One hidden turn or mirror swaps the rows below in pairs. Which row is each named row swapped with?
The rows were stretched afterwards, more along some directions than others.
j41: [ 10.8  -4.6   2.3  -4.8  -7.2   0.5 -14.3 -14.1 -16.6 -17.8  -4.6 -16.9
  -2.6 -17.1  20.3  -3.8]
j177: [  1.3 -20.4   8.8  13.5   1.4  -6.3   3.9   6.6  -5.5  14.4 -17.2   3.2
 -28.1   2.8   3.8 -17.5]
j370: [ -0.7  -5.1   7.5 -20.8  18.3  -5.3  12.7   5.7  -0.6  16.0 -21.8  -5.3
 -10.6 -12.0 -13.2   9.9]
j72: [ -5.4  -3.3   2.1 -21.2  16.1  -4.1   5.1   3.5 -11.1   9.0 -14.5 -14.6
  -3.3 -28.9  -9.0   2.3]
j851: [  2.7 -18.0  14.8  13.9   1.1  -6.9   0.4   6.9  -2.4   5.8 -15.6  11.0
 -23.8  10.0   8.1 -12.2]
j203: [  4.1   2.2   2.2 -16.6   4.2  -9.0 -11.2 -18.8  10.8   2.9 -42.2   8.9
  -2.1   2.1   4.2  12.8]
j482: [ 14.8  -3.3   8.6   0.7  -3.8   0.5 -15.2 -11.9 -20.3 -14.1 -13.3 -15.2
  -3.5 -11.6  20.8  -8.0]
j969: [ 10.8  -2.0   7.1 -14.2  15.7  -0.4  -5.1  -5.4  11.1  -7.3 -19.2   8.8
 -16.5   4.1  -1.1  -7.8]
j463: [ 15.2   0.9   9.7 -19.1  17.4   0.1  -5.1  -7.0   9.4  -7.1 -29.9  18.6
  -3.1  13.1  -5.1   7.4]
j395: [  4.0 -19.3  13.4  16.1   1.8  -6.9   1.7   9.4 -10.2  11.2 -18.5  -0.9
 -26.6   2.5   6.1 -18.2]
j490: [ -5.8  19.3  10.5 -25.2 -10.4  17.8  -9.9  -9.3  -1.2  12.9   1.9  -6.8
  -4.3  -2.3  -2.5  -9.1]
j115: [ -5.3  -9.2  13.8   4.4 -15.2  -6.3  -6.1   8.5  -2.8  -9.1 -29.1  10.2
  14.3  13.4 -14.6   1.3]
j878: [ -1.6 -17.5  14.5   9.5  -2.2  -7.2  -2.5   6.4  -4.2  10.3 -17.6   8.0
 -19.8   4.4   3.1 -17.3]
j18: [  6.9  -6.9   8.9  -6.4  22.7  -1.7  -4.0   0.3   9.9  -3.7 -23.4  23.8
 -12.0   9.4  -6.8  -1.2]
j945: [  9.5  15.3  11.8 -14.6 -11.5  14.3   2.0 -11.9  -2.1  16.9  -2.4 -10.8
  -7.6   4.7   2.0 -13.2]
j58: [ -0.3 -25.8  12.3  15.2   4.0 -10.0   1.3   2.9  -1.6   7.2 -25.1  -2.5
 -18.1  -2.8   8.6  -7.4]
j210: [ -4.9  -6.6  -3.3  -6.9   5.4 -12.7  -3.3 -12.5  18.5  -6.0 -36.4  10.0
   2.8   4.2   3.8  12.7]
j319: [ -5.7  -8.8   8.3 -18.8  28.1 -10.4   3.8  -1.7   1.8  10.8 -35.5 -17.0
   1.0 -28.5  -4.4  11.6]
j318: [  4.7 -14.2  10.1   8.3   2.4   1.6   9.1   5.8   6.0 -25.1   1.9  16.7
  -6.0  18.6  -3.3  21.5]
j757: [  7.0  17.4   8.9 -18.7 -19.2  11.5  -7.4 -16.4  -9.4   8.8   6.2  -2.9
  -3.3   8.1  -3.8 -14.3]
j701: [ -5.7  -4.6   4.9 -21.2  23.4 -10.7   5.7  -0.2  -3.4   8.5 -29.9 -22.6
  -5.1 -34.8   0.7   9.0]
j660: [ 14.2  -6.4   5.6   3.5   4.3 -10.8  -7.3 -19.4  17.2   1.4 -47.5   3.2
   4.3  13.7   5.2   5.8]
j260: [ 13.6  -4.3   7.9  -4.3 -12.0   8.5 -14.2 -10.6 -16.7 -12.2  -7.0 -12.1
  -5.9  -5.3  18.4 -18.5]
j420: [  9.8  -5.7   7.7 -13.0  20.2   6.2   0.1   3.4   9.8   3.2 -18.9  10.2
 -20.9   8.6  -6.1 -13.7]
j567: [  9.9 -13.5  -2.3   7.8   1.6 -17.7  -7.0 -18.9  13.4  -3.3 -34.5   6.0
  -3.1  13.5  -1.3   9.9]
j605: [ -6.0  -3.2   8.0 -21.7  18.6 -10.8   3.5  -4.1  -0.5   7.4 -23.9 -19.2
  -4.2 -30.7  -3.5   7.6]
j920: [ -0.2  -9.4   4.7 -15.3  22.2 -13.7   4.1  -8.6   2.0   2.5 -27.6 -19.6
   3.6 -21.0  -3.7  15.4]
j646: [ 10.1 -11.6   6.6  -6.0  14.3  -1.7   3.7   5.0  11.8   6.0 -19.2  13.1
 -21.5  20.9 -12.5 -17.2]
j256: [ -7.1  26.9   8.8 -35.5 -16.0  17.3  -6.3 -13.0  -5.5   3.5   4.6   0.5
   6.3  -2.4   3.1  -9.9]
j922: [  8.4   4.1  13.1 -17.9  18.6   5.0  -4.5  -1.3   7.5  -1.4 -21.5  13.3
 -15.8   5.2   1.5  -9.9]
j479: [ 12.4   2.9   6.4  -9.0  -7.3   4.2 -17.9 -19.3 -19.2 -14.2 -12.1 -12.9
   3.6 -14.0  21.0  -7.2]
j725: [ -0.4  -4.8   2.0  -5.2   4.8  -8.1 -17.3 -15.1  18.2  -2.3 -42.8   6.4
   4.5   7.6  -0.1   8.3]
j127: [  3.5  28.2   9.6 -37.8 -11.8  17.2  -9.8 -18.5  -7.8   9.5  -0.8  -1.7
  -5.9  -4.9   4.9  -2.8]
j509: [  8.0  -1.3  11.9   7.8 -10.5  10.9  -4.6  -0.3   3.8 -27.6   4.3  16.2
  -2.1  22.7  -1.9  10.4]
j522: [ -1.1 -12.1  11.7  -3.9 -13.6  -5.6  -2.1  12.3  -6.3 -12.4 -27.4  16.1
  14.2  19.8 -16.1  -4.9]
j907: [  9.4  -2.2   4.1  -7.6 -10.7  -0.7 -13.1 -10.5 -22.5 -12.9  -9.6 -19.6
   1.1 -16.9  19.5  -8.1]

j646 swaps with j920
j58 swaps with j260
j479 swaps with j177
j463 swaps with j370
j420 swaps with j319
j115 swaps with j509

